500 stands for zero in the data rows.
Here are some points:
array([426., 461., 451., 306., 366., 555., 361., 513., 519., 481., 441., 465.])
array([482., 476., 649., 617., 496., 545., 374., 424., 512., 510., 458., 432.])
array([480., 455., 455., 442., 529., 483., 696., 470., 385., 403., 347., 470.])
array([410., 509., 434., 301., 300., 433., 534., 447., 465., 426., 350., 479.])
array([601., 355., 443., 687., 751., 609., 427., 474., 732., 726., 599., 501.])
array([421., 519., 429., 340., 237., 498., 366., 430., 457., 389., 399., 439.])
array([427., 516., 570., 628., 507., 515., 430., 429., 486., 509., 475., 391.])
array([874., 481., 999., 273., 383., 647., 999., 512., 589., 751., 999., 999.])
array([354., 339., 336., 423., 538., 392., 637., 454., 383., 358., 490., 381.])
array([352., 548., 448., 342., 194., 498., 425., 428., 460., 476., 426., 309.])
array([444., 541., 358., 548., 660., 310., 400., 596., 798., 364., 719., 929.])
array([401., 367., 372., 506., 493., 387., 550., 471., 416., 391., 529., 477.])
array([609., 383., 750., 508., 406., 607., 478., 493., 568., 572., 435., 453.])
array([499., 454., 475., 391., 493., 415., 664., 486., 378., 389., 381., 390.])
array([310., 521., 370., 240., 397., 435., 441., 530., 481., 424., 404., 328.])
array([999., 999., 715., 999., 995., 999., 831., 487., 424., 790., 991., 863.])
array([340., 541., 523., 323., 296., 531., 432., 439., 475., 427., 460., 315.])
array([433., 542., 378., 501., 380., 396., 439., 400., 515., 418., 388., 430.])
array([326., 534., 443., 242., 306., 444., 439., 364., 501., 451., 377., 459.])
array([353., 521., 360., 257., 214., 276., 375., 398., 421., 337., 525., 266.])
Then 10 other points, each followed by its number:
array([200., 365., 254., 220., 303., 420., 507., 512., 368., 414., 467., 357.]) 0
array([458., 413., 491., 353., 374., 527., 376., 538., 499., 450., 460., 443.]) 1
array([360., 470., 387., 340., 458., 444., 525., 482., 313., 425., 418., 367.]) 2
array([393., 480., 357., 658., 454., 345., 392., 390., 578., 446., 417., 404.]) 3
array([406., 498., 420., 382., 305., 441., 431., 458., 481., 465., 379., 335.]) 4
array([217., 525., 454., 525., 342., 471., 480., 399., 647., 537., 491., 412.]) 5
array([401., 398., 342., 491., 519., 358., 599., 500., 397., 427., 394., 409.]) 6
array([283., 505., 504., 255., 339., 601., 451., 411., 548., 422., 399., 244.]) 7
array([642., 402., 574., 721., 599., 462., 628., 522., 559., 474., 618., 579.]) 8
array([589., 445., 593., 300., 573., 485., 441., 666., 637., 549., 516., 678.]) 9
Which of these numbered points is nearest to each point below by angle, seen from the average point of the first points? Its number follows each.
array([557., 305., 715., 371., 516., 488., 330., 721., 626., 513., 572., 688.]) > 9
array([261., 535., 442., 334., 327., 432., 557., 377., 409., 441., 417., 448.]) > 0
array([412., 490., 422., 309., 289., 492., 515., 416., 500., 370., 462., 461.]) > 0
array([395., 512., 512., 433., 391., 570., 465., 495., 523., 459., 425., 351.]) > 7
array([399., 593., 571., 444., 382., 497., 443., 351., 516., 408., 494., 344.]) > 7
Here are 10 other points, each followed by its number:
array([895., 652., 345., 802., 590., 497., 480., 507., 384., 771., 660., 525.]) 0
array([356., 359., 379., 445., 529., 302., 508., 514., 424., 388., 445., 447.]) 1
array([295., 533., 421., 442., 245., 421., 491., 436., 530., 438., 305., 479.]) 2
array([326., 329., 469., 220., 265., 469., 483., 562., 438., 375., 423., 422.]) 3
array([442., 299., 357., 328., 584., 375., 541., 418., 343., 301., 428., 409.]) 4
array([434., 450., 438., 479., 512., 397., 627., 478., 376., 383., 386., 430.]) 5
array([555., 431., 328., 520., 486., 471., 526., 496., 381., 530., 561., 336.]) 6
array([399., 458., 375., 363., 442., 433., 621., 452., 317., 397., 387., 443.]) 7
array([603., 575., 322., 567., 619., 442., 444., 540., 308., 592., 582., 357.]) 8
array([584., 503., 395., 519., 499., 429., 495., 529., 364., 539., 539., 292.]) 9
The same question for these:
array([488., 427., 431., 217., 403., 499., 429., 530., 411., 502., 411., 357.]) > 3
array([492., 390., 518., 205., 514., 482., 411., 627., 554., 495., 480., 536.]) > 3
array([375., 414., 378., 451., 491., 393., 566., 493., 603., 418., 494., 631.]) > 1
array([477., 417., 429., 447., 521., 445., 671., 500., 376., 400., 390., 447.]) > 5
array([999., 945., 326., 858., 649., 483., 506., 555., 451., 820., 856., 569.]) > 0
